(in the rows, 128 means zero)
A: rows in several groups, each row roughly a mix of its group's directions:
A (115 x 12):
[[148 105 107 144 122 119 171 141 151 102  84 119]
 [108 129 141 117  81 104 123 180 140 152 124 119]
 [125  79 131 112 140 146 145 171 119 143 120  91]
 [121 163 130 110  84 138 129 138 150 172 134  99]
 [138 135 111 101 107 138 127  90 114  76 150 150]
 [117 175 125 133 147 156  91 118 152 124 130  90]
 [140 111  94 132  96  88 164 133 152 130 101 142]
 [117  86 116 133 140 122 143 117 100 101 128 181]
 [138 165  84 139 137 115 113 123 140 165 104 158]
 [129 185 117 152 132 112 114  88 142 114 129 152]
 [114  72 138 115 101 154 159 134 134 155 117 118]
 [117 105 121 124 109 167 175 129 147 162 137 102]
 [122 179 134 130 162  97 100 106 114 123 124 155]
 [117  96 129 127 154 142 125 157 175 168 112 134]
 [117  84 134 129 104 100 162 150 115 140 128 167]
 [117 137 161 131 124 129 102 177 165 128  94 138]
 [131 158 132 137 140 128  95 107  87 154 124  84]
 [132 160 123 137 120 126 100  85 117 141 127  75]
 [116 158  94 143 135 142 104 116 132 175 104 157]
 [136  91 157 115 116 128 152 148 120  85 149  95]
 [117 127 106 112 133 144  91 108 109  74 139 156]
 [120 161 141 102 102 128  99 135 147 173 129  96]
 [117 135 158 138 113 147 120 104 120 122 150  64]
 [143 165  96 113 102 127  84  91 133 127 127 139]
 [143 157  97 121 138 182  93 104 123 118 132 127]
 [130 113 154 128 125 164 139 103  78 129 153  97]
 [140  91 111 107 134 107 141  93  81 114 136 148]
 [117 146  99 111 152 144  98  78 103 115 140 113]
 [119  88 120 100 155 136 111 145 108 162  92 113]
 [153 110 101 132  97 111 175 131 157 120 100 116]
 [143 108 111  91 124  97 129 123 120 168  96 160]
 [138 158 121 139 112 120  93 111  98 128 103  79]
 [114 149 125 142 148 144 115 149 141 177 101  88]
 [121 164 150 118 144 158  82 114 117 145 159 115]
 [123 154 116 146 161 141 122  74  97 113 148 121]
 [120 124 153 136 148 149 123 111 129  78 151  82]
 [120  97 121 146 174 121 138 111 124  77 130 146]
 [148 138 138 111  80 163 144 124 128 159 154 156]
 [119 133 128 161 131 112 138  99 165 111 106  79]
 [113 142 156 120 159 158  83 139  97 128 151 146]
 [131 174 148 128 154  92 115 111 113  90 147 138]
 [139 134 147 141 133 138 112 158 126 190  93 122]
 [111 134 129 137 103 127 119 186 141 169 118 105]
 [109  94 102 134 152 119 154 108 102  86 123 153]
 [113 178 126 133 134 163  89 122 152 104 130 113]
 [150 177 129 135 119 107 128  94 144  99 160 143]
 [136 186 105 131 127 116 116  88 122 103 149 136]
 [145 180 127 147 130 115 110 110 135  87 161 132]
 [118 103 153 109 116 160 142 154 141  96 163 157]
 [127 111 115 148 115  96 163 146 172 108  96 117]
 [103 144 125 155 150 150 121 115 116  82 131  84]
 [125 107 136 147 157 136 119 167 153 178 107 118]
 [116 167 132 134 156 159  78 124 148 119 111 112]
 [125 179  99 151 143 124 111 118 141 159 113 160]
 [136 100 114 130  92 110 168 151 159  97 110 122]
 [125 104 136 163 124 125 174 160 128 159 110 154]
 [118 160 114 118 140 161  83 117 159 126 151 100]
 [142  82 125 102 121 103 141 136 136 163  89 146]
 [114 167 127 152 138 157 133 115 129  94 163  93]
 [136 184 112 142 128 114 120  85 135  98 145 136]
 [110 153 131 146 145  81 113 154 151 157 111 101]
 [129 143 108 151 113  90 109  99 106 129  91  94]
 [137 153 160 165 139 142 122 163 159 160 115 115]
 [127 148 108 108  83 121 152 108 124  92 164 113]
 [128 134 113 126 140 120 105 118 100 146 119 197]
 [148 113 107  97 119 143 129 133  93 131 140 185]
 [123 150 152 142 163 105 120 113 118  72 133 108]
 [107 110 131 160 138 122 152 162 136 184 119 123]
 [146 127 130 113 112 106 151  99 108  67 140 137]
 [139 124 128 106  98 155 133 122 113 142 154 189]
 [116  97 104 148 143 123 157 121  89  96 121 163]
 [124 103 135 109 126 148 151 155 166 100 153 165]
 [119 169 124 122 147 151  83 108 147 112 142  96]
 [127 173 148 141  98 129  97 166 115 136 106 110]
 [113 129 132 154 135 113 113 150 154  77  91 106]
 [116 160 149 128 131 135  85 107  94 161 151 112]
 [104 119 117 152 169 126 141  96 111  83 131 149]
 [152 122 115  99 119 100 131 122 141 177 113 170]
 [128 101 122  93 123 118 135 125 125 186 102 155]
 [122 147 141 114 157 155  86 105  95 133 160 111]
 [119 132 128 168 161 113 128 119 147 109  83  94]
 [124 171 144 140 137 144  89  91 121 157 134 104]
 [102 116 117 142 135  85 107 145 142  78 106 126]
 [125 115 127 137 106 128 126 187 149 173 132 113]
 [100 151 133 152 146 170 136 126 124 108 153  85]
 [140 148  97 118 120 107 100 154 140 126  97 176]
 [123 156  95 127 147 130 109 100 136 176  99 149]
 [108  94 124 128 100 161 165 129 143 171 116 125]
 [117 150 139 121 137 152  83  86  99 128 157 116]
 [141 146  84 153 132 145 101 172 138 157 120 135]
 [138  94 112 108 103 162 154 145 144 171 139 116]
 [119  94 108 117 118 176 143 138 137 172 124 103]
 [117 102 111 146 166 119 132 100  97  89 146 148]
 [119 116 150 131 175 161 130 102 104 121 153  96]
 [124 106 161 139 120  87 160 159 149 160 128 121]
 [ 99 122 139 159 145  89 136 147 167 115 107 102]
 [175 155 126 144 145 156 128  90 131 133 159 109]
 [131 166 124 154 109 113  97  98 117 144  96  96]
 [130 106 114 154 106  98 158  86 104 134 106 106]
 [106  86 142 123 145 146 130 177 109 152 110 111]
 [127 174 115 142 148 161 105 112 146 108 141  91]
 [149 153 134 158 176 149 119 106 107 132  97 112]
 [153 175 105 147 116 118 108  98 147 100 146 143]
 [136 182 135 135 159 112  90 114 121 106 150 137]
 [138 101 150 118 105 170 158 124 105 107 154  99]
 [135 144 121 119 186 153  94 130 114 124 119 162]
 [107 167 117 131 138 146  90 127 150 134 147  82]
 [129  72 131 116  91 150 157 154 130 137 130 113]
 [134  76 161 102 137 125 139 120 126  98 128  91]
 [113 114 123 145 174 130 126 104 102  90 102 158]
 [139 150  87 139 138 133  98 131 143 175 104 152]
 [121 126  92 138  97 144 160 155 136 167 149 103]
 [136 165 121 151 114 116 106 103 128 141  99  77]
 [129 163  94 144 133 133 111 116 147 174 110 160]
 [126  89 151  99 141 133 159 144 115 113 142  82]]
one row of each group, then the others: which group is each in?
[118 142 121 135 116 158 160 139 153 186 145 138] : Q
[136  95 128 105 183 157 151 135 115 116 151 134] : K
[120  74 133 120 133  95 170 136 152 129 141 142] : X

[151 121 121  92 104 151 150 130 107 159 165 154] : K
[146 119 155 107 127 118  97 150 125  93  83 154] : X
[154 129 116 112 108  85 118 125 132 148 110 181] : Q
[128  67 132 118  84 143 143 151 125 135 116 129] : Q
[144  95 103 127 151 112 187 123 143 145 116 135] : K
[130 139 110 127 124 117 109 156 156 110  97 184] : K
[159 117 119 104 117 125 129  97 108  74 148 149] : X
[ 95  89 132 147 161  92 148 100 116 121 138 117] : K
[133 126 140 142 146 136 107 172 154 171 103 102] : X
[ 98 158 115 139 139 129 139 119 159  82 146  93] : X
[117 126 124 143 106  82 143 154 166 121 110  90] : K
